128 stands for zero in the data rows.
Here are some points, each followed by its number:
[159 129  85 194  90 100 142 187  82 108  30  36] 0
[214 137  61 255   0  60 167 246  16  59 255 204] 1
[159 190  51 238  74 121 166 197  52 109 255 166] 2
[112  86 106 191 133 128 179 102 137  95  65 156] 3
[103 128 129 168 128 159 148 145 144 159 148 146] 4
[123 166 126  88 164 167  90 144 152 214 200 154] 5
[134 159 124 146 109 131 112 120 149 191 212 150] 6
[136 122 165 103 109 119 116 105 148 141 134 139] 7
[126 117 176 105 131 133 100  77 162 161 127 134] 8
[138 153 121 155 109 107 141 125 132 163 215 155] 9
[105 100 106 239 113 163 192 122 139 119 133 143] 10
[117 137 133 124 127 146 116 121  19  25  30  36] 11
[120  44  68 158 162 184 181 139 141 156  95 160] 12
[127 134 133  90 128 112 114 125 140 139 139 148] 13
[107 153 110 218 122 183 163 165 152 181 188 164] 14
[ 93  88 111 238 111 162 189 120 141  25  30  36] 15
[143 168  71 203  96 118 140 177  71  94 224 161] 16
[137 169  84 192 105 141 143 165  87 129 231 172] 17
[117 129  97 129 154 165 123 157 141 158 122 168] 18
[147 196  97 138 120 148 101 145 138 221 255 177] 19
[139 133 161 143 112 116 131 137 141 118 149 134] 20
[142 161 129 127 111 119 108 111 151 183 222 151] 21
[103 124  95 174 145 131 186 181  96  75  72 180] 22
[122 135 151 112 146 142 114 129 137 137 132 146] 23
[179 221  35 255  57 136 171 209  22 114 255 175] 24
[124 100 107 103 124 107 147 119 138 120 127 150] 25
[ 98 112 138 140 148 164 101 131 160 178 121 146] 26
[134 131 154 140 118 133 130 139 137 134 147 141] 27
[ 94  83  94 207 139 123 196 107 131  93  54 157] 28
[126 139 160  79 150 147 101 128 141 151 138 148] 29
[171 207  24 255  58 123 165 220  14 110 255 173] 30
[106 116  47 255 114 152 225 116 118 136 150 180] 31
[142  94 182 107  80  87 114  99 161 148 123 152] 32
[109 130 103 161 141 139 178 176  19  25  30  36] 33
[114  88 117  66 144 108 132 111 140 107  90 147] 34
[101 141 163  31 195 168  79 143 152 180 129 147] 35
[102 146 126 189 124 187 160 165 147 159 148 162] 36
[104 122 133 173 141 173 151 164 143 140 138 156] 37
[155 160 102 136  95 105 141 172 110 145 223 153] 38
[110 147 146 102 144 140 114 112 141 153 149 143] 39
[ 97 125 167  53 175 142  81 116 143  25  30  36] 40
[122   0  26 176 178 241 209 152  19  25  30  36] 41
[127 141 105 117 126 140 119 127 147 178 165 165] 42
[118  41  74 130 131  99 185 124 125 111  97 162] 43
[167 187  63 240  81 113 152 196  38  88 255 172] 44
[114  67 115  85 142  92 155 118 131 102  85 155] 45
[148 157  91 144  92  92 141 141 122 154 195 180] 46
[166 158  95 154  62  73 157 187 103 104 203 167] 47
[125 149 158  82 159 152  94 129  19  25  30  36] 48
[104 138 164  39 185 177  67 140 156 173  30  36] 49
[143 153 183  40 142  68  90  83 157 172 168 137] 50
[103 147 114 214 127 189 165 175 145 179 181 169] 51
[123 135 160 132 139 129 107 131 145 157 138 151] 52
[127 114 180  70 133 107 102  96 180 167 109 136] 53
[131 140 121 166  91 115 155 138 141 159 191 157] 54
[109 135 120 195 135 181 163 158 151 138 148 160] 55
[106  87 117 177 136 117 182 108 135  96  71 153] 56
[111 127 174  49 181 154  72 129 154 143 109 136] 57
[153 181  97 158 104 124 132 142 124 189 240 165] 58
[141 158 139 149 119 142 101  97 164 212 215 155] 59
[111 118 112 203 102 147 171 121 141 145 175 149] 60
[118 117 161  60 141 107 107  92 189 158  30  36] 61
[125 128  86 106 147 148 109 122 150 177 144 163] 62
[150  76 169 121  65  72 115  96 168 154 143 163] 63
[158 163  66 211  93 125 151 190  76 132 255 172] 64
[105 108 121  30 170 126  82 125 148 136  91 156] 65
[120 118 126 180 108 128 150 132 140 126 170 151] 66
[120 125 166  67 141 106 103  89 197 167 106 135] 67
[115 105 120  81 129 112 122 115 139 137 118 163] 68
[113 103 131  70 146 103 113 114 145 128  93 153] 69
[124 100 142 155 120 126 160  15  19  25  30  36] 70
[101  93 174  68 145 111 101  90 190 150  73  36] 71
[121 148 146  54 176 166  74  15  19  25  30  36] 72
[138 150  97 176 110 120 130 174  88 111 194 163] 73
[116  92 117  76 136 109 129 110 145  25  30  36] 74
[130 101 116  70 143 112 138 114 145 129 102 158] 75
[104 116 125 134 150 168 150 160 145 124  94 158] 76
[174 211  23 255  58 124 177 207  22 109 255 185] 77
[118  89 185  66 138 104 109  94 179 122  71 134] 78
[139 146 150 126 121 131 102 102 150 176 157 131] 79
[134  11  26 187 168 219 203 158 153 177  88 169] 80
[119 126 167 108 134 128 108  88 160 157 135 144] 81
[217 112  77 255   0  35 160 240  19  25  30  36] 82
[110 108 125  80 165 151 124 155 132 122  82 151] 83
[102 130 178  78 155 144 100 117 156 143 108 141] 84
[128 105 179  75 126 112 108 101 171 164 109 145] 85
New points follow, each followed by the numbers of its two nearest points above by angle, nearest first.
[211 110  70 255   0  40 172 241  19  25  30  36] 82 0
[104 113 133  76 148 111  96  92 193 195 133  36] 71 61
[155 161 111 138  83  86 154 163 121 109 185 162] 47 38
[114 113 158  83 145 112 117 101 175 163  30  36] 61 71
[116 136 150 127 132 140 112 128 140 147 149 156] 52 23
[102 113 155 107 146 132  98 119 154 156 111 153] 84 85
[132 160 131  73 163 157  91 142 147 185 181 161] 5 29
[117 121 132 132 148 156 140 161 141 113 111 151] 76 37
[118  45  95 117 136  98 175 117 140 110  94 163] 43 45
[145 158 101 170 113 129 135 171  98 113  30  36] 0 33
[135 160 188  43 145  71  79  85 150 162 153 141] 50 13
[108 102 125   8 187 135  79 116 149 156  87 156] 65 69
[143 135 124 132 118  93 137 131 124 131 144 162] 46 47
[131 135 177  90 132 102 110  94 152 149  30  36] 61 71
[134 133 114 110 132 130 135 132 136 143 150 157] 42 62
[140 133 163 144 124 117 134 130 133  99 142 125] 20 27
[109 101 152 129 135 134 128 104 151 117  94 143] 78 56
[121  37  66 163 108 114 195 129 132 117 128 162] 43 12
[129   8  37 191 160 221 200  15  19  25  30  36] 41 70
[145 103 136   0 255 121  14 109 146 142   9 160] 65 57
[110  49 100  94 127  99 161 122 133  99  69 153] 45 43
[127 136 158 125 126 126  97  99 161 167 155 133] 79 81
[133 116 153 137 131 119 131 128 141 103 130 138] 20 27
[155 165 178  77 135  84  93 100 153 186 174  36] 50 79
[110 156 153  52 186 171  79 143 148  25  30  36] 40 74
[119  55  97  90 141  94 150 121 132  25  30  36] 74 40
[109 117 148 129 149 139 117 123 149 144 126 140] 26 52
[173 174  66 175  61  71 162  15  19  25  30  36] 70 11
[144 118  78  99 139 189 150 146 142 158 128 158] 18 62
[101 120 144 122 150 141 110 113 155 154 124 144] 26 81
[126  37  46 175 115 125 209 146 120 127 141 165] 43 80
[106  92 109 215 118 144 187 113 136 116 117 144] 10 31
[117 168 130  76 170 170  81 148 149 207 188 173] 5 39
[130 168 139  94 135 146 101 146 130 172 186 154] 5 19
[161 171  98 151 103 120 132 141 127 166 220 157] 58 9
[121 129 155 128 119 126 129 108 148 140 150  36] 71 61
[150 169 115 141 105 115 129 175 117 137 204 153] 38 64
[127 137  94 171 123 116 157 121 137 139 145 161] 31 60
[127 154 122 106 138 123 108 113 179 227 176  36] 79 5
[144 145 124 122 111  83 149 135 127 109 132 161] 47 46
[127 115 140 156 117 127 135 130 135 121 147 148] 66 60
[144 123 112   0 243 133  34 121 134 182  50 163] 65 57
[118 103 151 129 127 133 140 116  19  25  30  36] 11 48
[255 119  39 255   0   0 193 255   0   4  30  36] 82 0
[157 169 119 133  95  93 137 159 112 140 213 161] 38 46
[138 128 121  97 138 151 129 124 147 152 133 161] 62 42
[133  97 110  80 149 129 136 129 145 137 113 153] 75 68
[139 154 146 124 121 122 124 122 137 138 176 145] 21 9
[136 138 109 127 141 153 129 133 150 173 156 158] 42 62
[126 140 171  88 144 107 101  94 159 150  30  36] 61 71
[151 173 181  41 149  61  73  71 165 200 188 139] 50 13
[106 142 186  31 194 150  81 128 150 141  30  36] 49 61
[141 145 132 119 110  79 137  15  19  25  30  36] 70 11
[117 105 133  61 155 125  95  15  19  25  30  36] 72 70
[ 97 116  81 183 128 129 173 108 132 138 118 172] 31 28
[117 161 101 136 136 145 123 115  19  25  30  36] 11 48
[165 126  96 225  62  84 154 212  54  52 211 172] 1 44
[127 155 139  91 152 154 104 135 153 167 174 145] 5 39
[128 123 164 142 120 122 118 120 143 137 154 148] 27 20
[120 115 134  96 133 118 110  99 173  25  30  36] 74 40
[193 120  80 247  12  45 168 224  38  46 237 178] 1 47
[102 140 183  20 204 161  66 132 153 145  88 148] 57 35
[104 133 165  56 165 142  97 121  19  25  30  36] 48 11
[127 143 169 126 127 144  99  80 169 178 172 128] 79 81
[136 106 130   0 240 131  54 124 133 132  20 163] 65 83
[231 147  60 255   0  47 169 255   0  49 255 204] 1 47
[156 151 133 129  87  75 151 158 112  89 155 157] 47 1
[145 170 172  74 142  87  88  92 150 181 193 156] 50 13
